128 stands for zero in the data rows.
Some points, each followed by its number:
181 105 101 108 120 125 169 195 111 217 208 124 94 175 94 98 191 112 84 90 128 101 57 177 100 98 0
130 131 145 85 138 106 83 130 157 93 62 154 119 116 136 152 148 155 182 118 151 103 133 96 107 128 1
113 42 113 114 144 98 96 116 166 90 88 154 159 79 141 129 63 125 234 147 167 160 113 80 106 118 2
68 43 162 100 150 119 114 130 130 136 120 144 151 98 180 132 56 106 211 160 145 167 117 91 93 102 3
175 177 88 185 99 132 133 123 128 139 125 114 139 129 115 126 139 127 38 130 105 153 102 148 157 145 4
121 119 131 92 146 151 154 134 78 161 178 103 100 149 157 133 139 117 125 89 121 154 76 213 96 146 5
115 134 158 81 201 188 183 172 132 180 203 125 144 131 148 87 176 49 168 113 123 185 65 202 151 97 6
182 158 115 136 154 198 150 199 112 209 174 123 140 132 129 145 232 77 66 99 88 148 22 126 125 107 7
150 107 68 121 128 91 100 89 138 112 52 130 117 127 147 143 157 119 163 78 182 114 111 101 77 169 8
96 158 232 129 157 101 108 148 160 146 147 174 120 122 65 172 86 166 179 109 98 142 131 142 91 93 9
138 129 100 85 112 130 158 156 100 191 137 113 121 105 167 108 185 64 115 85 135 144 30 128 128 143 10
109 146 128 84 97 121 141 144 45 147 191 153 86 176 84 115 117 155 99 83 115 81 73 215 157 146 11
Which point above is nearest to each new point? Its number follows each.
176 72 91 159 89 109 169 137 140 173 158 110 127 109 123 67 101 122 91 140 111 138 170 74 127 85 4
135 131 125 89 139 117 90 127 159 88 60 150 129 121 136 144 160 141 177 111 157 100 123 101 116 136 1
133 172 166 120 88 137 169 150 117 175 165 102 121 163 105 77 150 144 63 100 92 109 168 103 140 66 4
119 127 180 119 100 161 135 198 159 177 167 79 117 117 174 140 117 163 117 187 107 167 107 125 122 83 5
180 124 106 98 115 121 155 209 93 224 206 132 88 172 96 99 198 115 70 88 119 106 38 173 110 107 0
92 153 154 131 188 199 123 89 76 68 142 100 118 160 158 135 104 150 130 159 105 135 200 214 150 159 5
140 154 149 142 166 179 145 125 60 191 180 82 96 157 181 157 143 138 72 103 93 163 152 163 87 114 5
131 172 131 193 125 114 110 82 131 80 94 125 139 132 102 145 119 155 91 136 114 119 204 139 148 153 4
189 147 73 144 104 183 144 168 207 71 148 89 143 131 124 125 172 143 88 199 139 126 92 157 192 136 4
126 169 141 162 104 112 112 147 142 134 122 80 97 129 157 144 119 169 97 182 131 146 178 149 132 138 4
123 118 108 63 101 109 144 159 36 171 185 160 72 178 91 121 148 137 104 65 127 66 50 193 140 145 11
62 103 185 94 121 84 103 140 123 146 100 147 135 107 164 140 62 118 186 146 141 155 119 98 116 118 3
195 151 66 160 132 168 165 145 187 94 141 93 157 119 117 112 186 96 88 138 137 143 97 178 173 134 4
57 169 246 119 127 84 102 168 129 188 124 150 97 129 133 146 94 154 158 102 101 147 134 121 82 106 9
118 105 127 86 143 92 86 102 162 77 51 158 127 104 130 154 122 152 211 104 158 110 149 95 99 137 1
84 132 214 117 192 141 148 119 123 148 163 169 160 140 83 129 118 101 177 82 99 151 108 186 122 102 9
227 103 32 185 115 159 156 134 211 87 142 85 158 119 98 123 165 124 102 160 137 146 112 147 149 127 4
112 182 135 183 98 136 100 97 125 80 93 96 126 125 142 164 114 176 69 177 108 122 198 118 172 149 4
137 71 85 137 120 167 158 133 139 142 145 76 135 138 184 139 133 122 112 156 148 142 115 160 113 138 5
197 161 106 136 149 196 157 198 122 205 187 110 139 136 129 126 240 82 55 113 98 152 26 131 127 109 7
136 143 66 124 119 174 140 141 145 71 129 126 157 116 134 122 137 106 107 186 137 134 73 146 228 165 4
79 127 131 108 115 116 137 101 88 118 106 160 130 144 130 90 107 94 132 104 127 74 185 73 158 119 1
147 118 154 136 176 112 122 120 172 114 105 139 158 115 111 101 136 127 188 107 138 150 148 137 91 121 1
147 101 137 97 90 164 136 170 180 121 130 91 135 117 147 172 149 155 128 155 124 120 82 85 118 104 1
112 163 178 105 147 136 89 110 141 76 92 121 120 147 132 166 141 183 150 143 146 112 159 180 118 151 1
120 128 109 74 96 114 148 149 51 155 181 156 91 175 84 116 132 136 108 70 126 79 59 205 146 145 11
195 169 110 135 150 195 161 193 113 207 181 118 145 136 120 128 239 75 58 100 91 149 24 129 132 109 7
